Rows are one point carried round by a steady rotation, each followed by how many ticks it has turned.
The counts run from 0 to 1309.
140,113,106,145,125,128,86,147,147,115,138,145,112,134,139,123,125,116,132,106,109,129,149,128,124,134,154,133,157,120,122,153,151,103,113,125,132,123,162,170,129,110,111,82 => 1141
125,128,130,110,144,123,139,106,138,119,130,103,141,116,140,83,141,163,138,106,126,83,141,114,121,132,111,120,163,134,97,140,143,111,134,138,156,124,164,119,138,119,118,104 => 1236
107,140,137,127,130,119,97,103,121,116,149,121,101,100,165,118,106,126,87,118,129,142,140,145,139,157,134,75,135,112,123,135,127,119,135,155,110,116,113,130,109,126,141,128 => 298
127,136,114,152,133,129,127,125,150,112,99,141,134,130,142,144,98,130,121,124,99,116,144,140,119,107,157,93,126,109,177,130,116,136,110,110,108,174,128,120,131,147,128,108 => 1282
145,147,132,136,111,121,136,136,140,129,99,114,132,97,109,107,124,143,122,113,116,106,186,137,125,115,105,125,153,152,116,126,126,111,132,81,96,144,103,99,111,148,123,111 => 597
124,139,138,113,122,130,152,92,149,124,83,128,120,106,116,98,129,141,120,125,120,111,121,142,119,133,123,100,114,108,146,110,91,119,133,98,112,132,125,96,100,171,95,137 => 600
125,124,102,131,119,143,87,123,128,141,135,123,121,103,127,85,153,141,132,117,140,116,125,115,129,168,130,139,159,124,100,135,141,109,148,102,127,119,150,142,130,152,102,98 => 744
112,167,160,141,124,123,128,143,116,129,126,146,121,124,123,129,100,99,110,155,105,118,114,133,135,152,135,100,89,114,146,148,112,106,112,126,103,135,108,100,126,151,126,128 => 945
132,128,118,146,159,120,136,115,128,127,123,116,116,90,104,75,140,147,129,143,102,103,153,99,110,124,126,123,150,142,92,129,152,111,129,129,96,128,119,120,123,125,117,84 => 972
110,111,128,149,142,136,91,119,150,133,157,134,116,98,144,104,120,147,99,141,111,130,121,116,131,174,126,93,130,119,134,148,159,110,141,127,125,109,154,158,122,128,127,117 => 1119
106,143,106,110,123,111,134,101,124,125,120,112,102,116,163,90,111,108,120,108,137,118,122,119,138,132,151,109,153,119,98,89,116,129,127,140,132,119,153,111,136,150,128,111 => 409
99,163,118,141,145,123,128,119,133,105,147,122,117,116,158,98,109,107,102,122,142,116,92,113,145,168,146,116,127,124,107,116,112,117,111,152,115,114,146,110,140,130,141,98 => 1229
138,126,124,159,140,133,84,156,147,132,121,139,147,117,108,121,121,120,126,148,107,131,127,117,125,158,136,107,100,114,162,155,143,109,103,86,111,128,123,147,127,141,97,107 => 948
116,129,132,127,126,135,88,127,106,165,142,110,122,85,107,98,123,128,119,140,116,102,151,114,123,142,115,93,121,127,122,155,143,106,124,108,108,128,125,127,145,143,101,111 => 1198
138,144,124,152,122,137,86,137,109,142,137,156,116,111,123,128,130,141,118,135,109,120,126,142,106,131,138,98,123,116,123,191,137,90,129,99,118,139,126,143,135,119,120,120 => 1290
128,108,143,128,132,123,107,128,164,108,138,106,120,96,140,143,85,113,102,114,116,131,165,149,126,126,123,96,152,121,156,127,148,124,107,140,111,143,127,140,117,126,120,101 => 788
144,141,152,148,141,120,124,151,139,134,126,109,165,105,104,103,129,134,113,148,115,91,141,115,125,149,99,100,118,145,128,152,145,109,118,95,109,129,115,109,145,132,119,111 => 608
141,149,132,134,159,131,139,117,129,106,111,148,160,123,108,110,135,152,122,141,112,93,100,130,108,137,127,74,100,117,155,149,117,121,113,117,103,135,119,122,125,114,107,125 => 133
145,120,125,147,132,141,120,110,108,146,127,125,117,99,118,110,135,138,116,148,107,101,154,119,104,128,136,99,147,126,152,123,134,142,160,125,97,174,121,137,99,153,109,103 => 1201
110,129,124,150,165,116,130,127,140,115,126,113,170,130,120,101,137,161,121,132,112,96,141,100,140,148,111,83,124,118,138,146,155,132,111,134,100,129,136,128,156,131,141,110 => 871
140,133,127,155,135,119,102,157,151,82,143,142,132,131,138,147,126,118,110,117,123,131,114,151,139,136,152,134,157,110,122,152,156,102,125,121,135,130,146,134,126,128,149,92 => 322
113,160,135,119,133,135,136,147,137,94,121,133,136,111,106,130,113,108,112,123,127,105,89,155,132,133,140,150,134,127,105,135,144,90,98,106,122,137,127,85,133,137,126,108 => 1
103,138,129,117,141,132,121,125,104,138,131,145,125,138,126,119,125,136,108,137,101,93,97,108,129,156,143,84,139,102,139,134,143,119,153,157,117,152,180,140,138,142,116,117 => 874
99,163,83,139,134,137,110,105,99,111,119,125,134,118,147,99,120,119,122,114,148,132,121,135,124,168,165,110,124,120,128,112,127,127,92,120,99,149,107,124,109,131,124,98 => 148
115,134,115,161,167,114,122,129,139,96,120,115,135,98,108,89,134,132,117,145,117,116,105,119,137,148,131,119,137,124,99,124,174,118,118,120,113,106,110,108,140,134,140,100 => 152
116,147,123,103,98,145,122,134,137,136,125,124,122,148,153,128,86,136,114,115,107,119,173,137,124,143,121,128,141,141,145,127,122,96,99,105,129,150,161,155,98,99,108,120 => 443
127,145,121,91,124,125,119,147,121,129,119,119,160,172,106,104,117,131,119,116,114,103,142,116,134,178,115,108,142,132,130,121,152,116,122,132,111,132,162,164,105,124,105,121 => 1103
127,117,145,120,140,107,130,122,156,90,127,106,99,107,137,115,117,99,106,111,112,135,144,156,134,115,139,123,163,110,111,124,157,109,128,166,141,115,134,113,111,136,126,96 => 901
109,136,122,128,148,151,114,114,123,116,141,126,135,102,118,103,160,160,130,123,140,78,91,125,115,153,125,119,143,104,102,150,136,120,148,128,122,151,152,118,141,146,110,104 => 155
157,116,131,168,125,133,117,139,164,125,119,145,99,122,130,113,138,128,139,135,89,128,142,125,107,113,151,146,152,127,127,149,138,99,139,109,142,140,157,124,117,144,109,84 => 574
124,123,123,131,150,112,143,120,149,124,129,100,130,126,139,84,143,161,128,137,115,92,134,106,129,130,117,123,162,138,95,136,163,114,144,133,152,125,157,117,138,125,142,100 => 1235
136,132,128,129,128,135,112,111,127,115,119,162,101,118,129,131,141,155,137,106,111,104,152,146,98,101,142,97,144,104,129,184,104,104,130,133,114,149,151,137,124,120,108,110 => 803
148,143,124,151,148,91,123,140,137,88,100,115,140,117,116,103,133,109,130,120,126,124,129,149,132,112,152,115,140,121,109,138,155,115,108,99,126,119,94,91,137,146,137,95 => 243
156,162,163,142,120,116,130,171,150,113,124,146,141,128,91,132,125,111,104,142,104,108,124,137,133,135,109,127,127,132,120,160,139,82,130,103,112,130,122,110,116,143,126,117 => 1175
98,151,134,109,124,152,127,131,118,138,134,152,92,109,121,141,100,121,114,132,100,99,118,142,110,116,146,116,127,116,126,147,124,90,111,138,120,162,155,113,135,125,102,105 => 1046
133,162,130,132,133,116,144,112,136,101,100,147,153,147,127,107,147,142,113,119,139,104,99,130,138,166,133,105,129,103,130,116,97,127,155,126,109,130,139,115,113,173,122,134 => 509
124,144,142,128,118,106,112,154,159,120,131,139,152,137,123,133,121,156,101,119,117,114,137,135,153,145,98,105,140,120,115,179,135,89,130,101,133,111,143,127,148,125,155,142 => 437
131,155,117,107,102,124,136,127,107,150,89,123,118,144,123,97,101,131,117,135,98,122,158,132,127,131,140,108,128,140,138,110,142,104,127,91,134,150,121,130,74,138,113,138 => 1182
133,128,117,126,124,93,134,126,155,117,99,106,157,144,138,105,120,160,116,102,112,104,183,119,151,124,113,88,160,131,128,120,132,140,134,119,122,127,139,134,130,138,147,124 => 769
